[[128 128 127 132 149 158 157]
 [128 128 131 149 155 158 157]
 [128 128 129 129 134 154 157]]	157

[[106 139 116 147]
 [138 116 140 111]
 [112 143 130 123]]	111

[[117 114 151 147 140 113]
 [128 150 105 114 140 129]
 [129 133 145 116 121 144]]	129

[[150 120 147 118 127 109]
 [142 118 131 120 116 124]
 [112 130 120 124 120 128]]	124

[[147 144 148 123 146]
 [143 102 116 132 146]
 [151 109 135 109 122]]	146

[[123 112 128 148]
 [134 127 132 103]
 [131 132 129 123]]	103
---
[121 126 104 124 129] gives 124

[116 153 132 120 126 125] gives 125

[[103 134 131 117 154]
 [137 124 143 123 109]
 [127 142 144 132 142]] gives 117

[[103 123 109 131 135]
 [107 142 106 118 112]
 [112 105 139 152 147]] gives 106

[142 100 134 118 134 113] gives 118

[128 140 136 124 107] gives 128

[138 135 153 123 134] gives 135

[[127 127 130 126]
 [124 142 127 108]
 [140 125 126  98]] gives 124
---
[[130 134 137 132 134 138]
 [152 133 141 100 126 122]
 [136 130 125 135 125 129]] 135

[[149 128 134 118 123]
 [140 136 123 135 131]
 [150 110 120 129 130]] 120

[[126 128 126 127 128 127 128]
 [135 120 111 138 140 145 119]
 [153 140 118 121 132 129 139]] 132

[[104 111 156 129 132 146 149]
 [128 119 148 104 126 128 102]
 [130 123 121 103 133 119  99]] 133

[[135 117 135 105 134 110 109]
 [143 124 143 112 143 113 113]
 [117 138 117 121 117 121 120]] 117

[[142 143 109 127 126]
 [121 129 130 132 156]
 [125 122 137 142 133]] 137
---
[[153 128 140 111]
 [117 122 123 138]
 [123 117 127 136]] result: 117

[[110 130 150 157 113]
 [104 142 154 146 111]
 [105 154 158 116 120]] result: 158

[[145 120 126 122 142]
 [111 102 129 129 142]
 [140 138 127 120 123]] result: 127

[[119 143 124 133 112]
 [106 148 122 131 122]
 [131 128 119 115 148]] result: 119

[[109 130 127 115 123]
 [110 131 129 115 124]
 [122 137 130  99 127]] result: 130

[[112 124 135 132 137 111 132]
 [134 115 128 116 111 139 148]
 [141 143 110 153 109 118 139]] result: 109

[[132 125 152 136 137 103]
 [ 99 140 138 128 143 138]
 [132 125 154 137 138 103]] result: 137
---
[[116 138 112 157]
 [154 110 142 126]] gives 157, 110

[128 113 127 137 133 126 105] gives 137, 105

[130 129 105  98] gives 130, 98

[124 152 134 138 147 145] gives 152, 124

[ 99 157 124 156 128] gives 157, 99

[110 108 103 120 113 157 118] gives 157, 103

[106 141 126 113 107 142 119] gives 142, 106

[117 150 107 124  99 114 153] gives 153, 99

[105 119 151 153] gives 153, 105

[[106 156 117 124 101]
 [106 144 125 124 107]
 [115 127 122 114 118]] gives 156, 101
---
126,128,112,124
110,135,133,125
151,141,131,154
value 131

143,136,133,144,137
104,120,124,108,114
114,124,134,119,129
value 134

123,123,128,126,123,129,123
154,128,100,145,115,132,128
123,121,118,121,112,128,115
value 118

125,129,132,124
134,148,140,124
104,114,114,154
value 114

135,135,122,112,115
152,151,117,146,114
128,106,147,114,137
value 147

116,132,142,143,148,113,115
121,132,157,144,135,121,119
123,135,140,153,148,113,123
value 140

116,132,136,128,135
126,121,108,119,130
151,141,134,153,143
value 134
---
[125 102 105 152 110 129] value 125

[[122 118 121 117 144 104]
 [135 138 105 139 145 140]] value 140

[[133 134 112 147 109 121 121]
 [146 142 123 134 144 143 145]
 [109 107 133 123 114 100 102]] value 145

[[154 125 126 132 126 128 129]
 [145 120 129 130 126 129 128]
 [148 123 126 131 128 126 128]] value 145

[[110 144 143 139]
 [151 128 153 152]
 [108 145 139 137]] value 151

[106 158 109 103] value 106

[126 107 142 135] value 126

[[135 131 133 120 125 137 129]
 [118 150 122 138 134 119 122]
 [141 129 116 129 139 114 133]] value 139
---
[[133 122 116 154 122 112]
 [119 132 127 126 135 141]
 [117 157 132 108 147 127]] ⇒ 132

[[119 127 139 119 117]
 [115 127 122 102 123]
 [133 128 119 155 115]] ⇒ 119

[[104 138 124 128]
 [102 124 126 126]
 [136 124 123 130]] ⇒ 123

[[136 126 127 128 143]
 [126 126 122 131 148]
 [105 130 128 153 128]] ⇒ 128

[[138 132 130 126 133]
 [142 142 122 152 126]
 [121 140 127 118 141]] ⇒ 127

[[116 126 130 121 141 128 138]
 [128 132 127 143 123 121 133]
 [102 118 109 139 105 140 106]] ⇒ 109

[[130 136 107 129 130 130]
 [126 134 123 115 128 123]
 [132 138 133 126 104 144]] ⇒ 133
---
[[135 112 121 118 130 143]
 [127 134 148 120 135 106]]: 143

[[129 132 132 134 134 119]
 [137 138 129 125 123 116]
 [150 123 131 124 111 137]]: 116

[[129 129 143 135 125]
 [124 150 140 131 128]]: 125

[[128 126 137 138 123 150]
 [140 127 135 141 121 133]]: 150

[[119 132 124 127 123 128 134]
 [127 107 132 118 136 125 135]]: 134

[[124 133 122 150]
 [120 129 135 123]
 [129 140 116 145]]: 123
---
[[125 129 128 136 130 130]
 [122 127 127 126 107 129]
 [132 140 127 132 127 128]] Answer: 140

[[145 151 132 109]
 [132 148 130 125]
 [108 107 124 151]] Answer: 107

[[138 123 157 125 123 139]
 [109 126 122 128 147 124]
 [144 112 144 131 124 137]] Answer: 112

[[114 115 134 154 128 116 110]
 [139 134 106 145 137 129 131]
 [113 116 151 120 113 112 126]] Answer: 116

[[142 126 127 107 109]
 [127 127 141 132 131]
 [144 131 117 149 141]] Answer: 131

[[129 126 133 128 136 111]
 [127 128 133 102 133 139]
 [127 128 130 123 132 112]] Answer: 128
---
[124 104 126 147 125 136] Out: 147
[147 127 149 137 139 131] Out: 137
[117 157 110 110 122 109] Out: 110
[149 124 120 131 133 130] Out: 131
[113 115 100 102 151 126] Out: 102
[142 131 124 104 128 118] Out: 104
---
(114, 147, 134, 126, 156) gives 126
(107, 110, 103, 144) gives 107
((131, 115, 145, 128), (143, 124, 138, 153), (136, 146, 121, 137)) gives 121
((123, 124, 126, 114, 124, 127, 126), (130, 119, 98, 127, 149, 138, 137)) gives 114
((111, 131, 149, 149, 117, 117), (112, 107, 148, 148, 147, 117)) gives 111
((108, 111, 118, 147, 141, 157, 117), (109, 124, 143, 104, 103, 138, 135), (109, 111, 117, 139, 132, 157, 117)) gives 104
(131, 129, 107, 130, 137) gives 129
((140, 114, 147, 152, 126), (118, 125, 116, 115, 122)) gives 115
(130, 123, 100, 124, 151, 112, 139) gives 112
((121, 120, 113, 126, 155, 127), (132, 118, 131, 128, 143, 147), (120, 123, 120, 121, 141, 136)) gives 118
---
[139, 153, 135, 143, 128, 148] out 148

[119, 132, 101, 122, 134] out 132

[115, 110, 133, 150, 141, 142] out 142

[100, 131, 115, 126] out 126

[[113, 131, 112, 124, 123, 128],
 [134, 119, 155, 125, 117, 126]] out 134

[[137, 131, 128, 146, 126, 107],
 [124, 129, 127, 148, 131, 113],
 [143, 150, 146, 124, 108, 137]] out 148
